128 stands for zero in the data rows.
Some points, one per row:
[127, 102, 153, 147, 156, 93, 190, 149, 77, 151, 137, 71, 152, 96, 82, 151, 161, 93, 135, 162]
[137, 141, 117, 142, 143, 127, 159, 132, 111, 151, 141, 124, 120, 133, 98, 124, 127, 106, 111, 143]
[98, 71, 183, 65, 187, 76, 105, 189, 135, 60, 64, 104, 184, 90, 167, 177, 172, 109, 191, 92]
[118, 146, 99, 143, 92, 162, 103, 101, 138, 133, 135, 151, 112, 158, 142, 84, 99, 137, 109, 118]
[128, 156, 95, 159, 104, 161, 104, 106, 145, 132, 131, 153, 98, 163, 140, 95, 93, 142, 105, 99]
[124, 156, 89, 142, 88, 173, 93, 99, 140, 129, 134, 160, 110, 166, 144, 85, 93, 128, 103, 108]
[85, 143, 84, 141, 136, 146, 98, 100, 119, 126, 115, 116, 98, 160, 108, 83, 70, 155, 117, 92]
[107, 106, 134, 142, 117, 145, 137, 144, 55, 141, 125, 94, 167, 150, 74, 172, 120, 62, 113, 146]
[192, 137, 153, 106, 107, 119, 150, 115, 161, 145, 168, 155, 116, 81, 146, 137, 173, 192, 142, 183]
[150, 134, 145, 141, 138, 112, 161, 141, 122, 148, 148, 138, 130, 114, 101, 159, 147, 112, 121, 159]
[111, 87, 154, 158, 147, 96, 199, 145, 80, 162, 143, 89, 142, 104, 88, 157, 154, 98, 126, 150]
[120, 124, 127, 166, 144, 115, 168, 128, 94, 150, 138, 96, 134, 121, 82, 141, 128, 112, 123, 154]
[81, 145, 80, 141, 133, 151, 92, 99, 116, 125, 114, 116, 98, 166, 106, 81, 64, 152, 114, 89]
[129, 153, 99, 162, 112, 152, 113, 109, 139, 133, 130, 141, 100, 158, 131, 104, 94, 139, 109, 106]
[156, 106, 158, 103, 136, 101, 160, 148, 125, 129, 132, 129, 142, 94, 127, 172, 167, 141, 150, 148]
[138, 88, 178, 88, 161, 85, 150, 162, 141, 105, 107, 121, 157, 94, 154, 173, 171, 117, 165, 121]
[194, 147, 153, 86, 100, 128, 134, 104, 188, 143, 173, 172, 106, 81, 171, 116, 175, 208, 139, 176]
[143, 124, 160, 124, 147, 100, 157, 148, 142, 132, 134, 144, 134, 103, 128, 160, 160, 127, 139, 139]
[159, 137, 134, 148, 134, 121, 152, 139, 116, 136, 144, 124, 133, 126, 92, 159, 137, 116, 118, 154]
[125, 166, 79, 146, 86, 183, 80, 94, 165, 125, 130, 184, 86, 176, 165, 70, 83, 152, 100, 83]
[99, 69, 182, 65, 187, 76, 104, 188, 131, 60, 64, 100, 185, 91, 165, 177, 170, 105, 190, 97]
[207, 152, 152, 82, 95, 131, 131, 99, 195, 146, 181, 185, 102, 76, 174, 114, 176, 214, 138, 182]
[127, 175, 68, 126, 66, 200, 59, 78, 188, 120, 133, 210, 74, 181, 193, 46, 77, 170, 98, 75]
Here are 32 more points, each followed by its number:
[103, 81, 176, 84, 179, 81, 121, 180, 128, 76, 79, 106, 177, 94, 152, 172, 168, 110, 179, 102] 0
[109, 157, 80, 145, 147, 144, 106, 99, 124, 134, 120, 126, 87, 160, 102, 68, 73, 147, 105, 98] 1
[91, 127, 115, 132, 100, 157, 103, 119, 102, 131, 127, 129, 140, 163, 112, 102, 97, 112, 111, 117] 2
[107, 59, 181, 70, 178, 71, 130, 174, 134, 80, 80, 81, 174, 85, 164, 174, 172, 111, 186, 110] 3
[147, 144, 136, 148, 132, 121, 150, 131, 135, 161, 145, 126, 110, 133, 117, 152, 130, 99, 103, 164] 4
[141, 125, 160, 129, 146, 102, 160, 149, 136, 137, 135, 142, 134, 108, 121, 164, 156, 120, 134, 141] 5
[186, 137, 149, 108, 106, 122, 147, 113, 159, 144, 165, 154, 116, 86, 146, 134, 167, 188, 139, 179] 6
[121, 145, 104, 157, 128, 141, 115, 116, 127, 126, 121, 122, 109, 156, 119, 111, 93, 133, 116, 106] 7
[121, 161, 85, 155, 105, 169, 88, 102, 148, 125, 124, 157, 91, 175, 142, 88, 78, 144, 103, 84] 8
[126, 150, 101, 153, 110, 155, 105, 112, 144, 128, 127, 150, 104, 157, 141, 101, 99, 139, 111, 99] 9
[206, 160, 148, 79, 89, 134, 122, 95, 201, 145, 179, 185, 96, 84, 177, 117, 168, 208, 131, 177] 10
[67, 121, 100, 149, 156, 122, 142, 110, 88, 144, 124, 88, 116, 133, 74, 98, 94, 144, 124, 123] 11
[139, 146, 111, 159, 120, 141, 134, 125, 113, 138, 137, 123, 127, 147, 109, 139, 114, 96, 110, 142] 12
[123, 113, 129, 151, 106, 140, 143, 135, 76, 148, 133, 91, 157, 140, 91, 163, 128, 87, 114, 148] 13
[120, 147, 99, 143, 95, 160, 106, 103, 137, 134, 135, 151, 111, 157, 139, 86, 100, 135, 109, 118] 14
[106, 78, 176, 83, 179, 80, 122, 182, 121, 77, 80, 102, 180, 93, 147, 173, 170, 105, 179, 108] 15
[74, 131, 90, 149, 149, 131, 123, 103, 100, 135, 119, 97, 106, 145, 86, 85, 79, 153, 121, 109] 16
[157, 101, 164, 101, 136, 97, 164, 151, 125, 128, 132, 128, 146, 88, 128, 179, 173, 142, 154, 152] 17
[94, 145, 90, 110, 72, 190, 64, 92, 117, 122, 128, 159, 127, 184, 136, 70, 72, 116, 100, 104] 18
[103, 110, 134, 166, 152, 106, 186, 136, 72, 158, 142, 75, 147, 107, 65, 141, 143, 98, 125, 162] 19
[133, 115, 167, 105, 164, 92, 150, 163, 146, 110, 114, 141, 144, 99, 141, 168, 169, 126, 155, 115] 20
[131, 135, 126, 154, 137, 119, 170, 134, 103, 154, 143, 109, 132, 125, 93, 151, 135, 97, 116, 158] 21
[111, 70, 178, 64, 181, 74, 119, 184, 132, 72, 76, 99, 178, 89, 158, 177, 171, 114, 185, 102] 22
[120, 142, 107, 154, 103, 151, 116, 110, 128, 136, 134, 139, 117, 153, 128, 98, 104, 131, 111, 121] 23
[207, 154, 152, 81, 94, 133, 130, 98, 198, 145, 181, 187, 101, 77, 177, 112, 177, 217, 137, 180] 24
[134, 133, 125, 165, 127, 124, 158, 134, 94, 147, 140, 101, 143, 134, 91, 153, 129, 87, 115, 160] 25
[160, 153, 123, 138, 100, 139, 130, 124, 132, 152, 148, 120, 120, 134, 134, 164, 129, 111, 110, 145] 26
[141, 141, 122, 144, 137, 133, 145, 132, 116, 137, 140, 128, 130, 136, 94, 133, 128, 99, 109, 149] 27
[126, 152, 99, 164, 123, 147, 115, 111, 131, 131, 126, 129, 101, 161, 119, 107, 89, 135, 108, 105] 28
[165, 168, 119, 131, 107, 143, 128, 114, 161, 150, 150, 137, 91, 148, 147, 132, 118, 119, 93, 146] 29
[112, 144, 99, 138, 88, 162, 99, 99, 133, 132, 134, 145, 116, 160, 139, 87, 95, 135, 109, 119] 30
[136, 143, 119, 161, 129, 128, 153, 131, 109, 146, 140, 112, 129, 137, 101, 149, 125, 95, 112, 150] 31
Which of these numbered points is nearest to each point below, ignoring the 2 directions in which the first points spread most? Its number follows each.
[130, 157, 88, 142, 86, 172, 95, 96, 142, 131, 136, 156, 109, 163, 147, 90, 95, 129, 103, 114] > 14
[94, 133, 100, 151, 159, 118, 146, 106, 97, 147, 128, 93, 111, 130, 77, 97, 98, 132, 118, 141] > 11
[102, 107, 137, 167, 155, 102, 192, 138, 67, 160, 143, 71, 151, 103, 60, 144, 147, 95, 126, 167] > 19
[96, 68, 184, 60, 189, 74, 101, 190, 137, 55, 60, 103, 186, 90, 172, 178, 172, 108, 193, 89] > 22
[129, 141, 118, 164, 135, 127, 144, 121, 115, 148, 135, 119, 117, 136, 102, 134, 114, 111, 114, 143] > 31
[88, 143, 88, 108, 70, 192, 61, 91, 112, 120, 127, 159, 131, 186, 134, 66, 69, 114, 101, 102] > 18
[200, 151, 152, 83, 95, 131, 133, 99, 194, 146, 178, 176, 102, 79, 175, 112, 176, 215, 137, 180] > 24
[134, 134, 120, 165, 120, 130, 148, 128, 100, 144, 138, 105, 139, 137, 100, 143, 123, 97, 115, 154] > 25
[206, 155, 151, 78, 93, 132, 127, 98, 198, 146, 180, 188, 99, 80, 174, 117, 173, 211, 134, 179] > 10
[88, 143, 88, 111, 76, 189, 64, 91, 113, 121, 126, 156, 128, 184, 132, 67, 69, 117, 102, 102] > 18
[100, 108, 134, 169, 152, 105, 190, 136, 71, 158, 143, 77, 148, 107, 63, 145, 143, 98, 126, 162] > 19
[204, 149, 155, 81, 100, 129, 135, 103, 188, 145, 179, 188, 108, 76, 166, 120, 177, 205, 139, 181] > 24
[106, 61, 183, 66, 182, 69, 120, 180, 136, 71, 72, 85, 178, 85, 168, 178, 172, 111, 191, 110] > 3
[79, 146, 78, 143, 137, 150, 92, 98, 118, 125, 113, 115, 95, 166, 105, 79, 62, 156, 115, 86] > 16
[102, 77, 180, 76, 182, 78, 115, 185, 131, 69, 74, 107, 181, 91, 158, 175, 171, 110, 185, 98] > 0
[125, 116, 128, 150, 107, 140, 143, 134, 81, 148, 134, 94, 153, 141, 94, 162, 127, 88, 113, 148] > 13
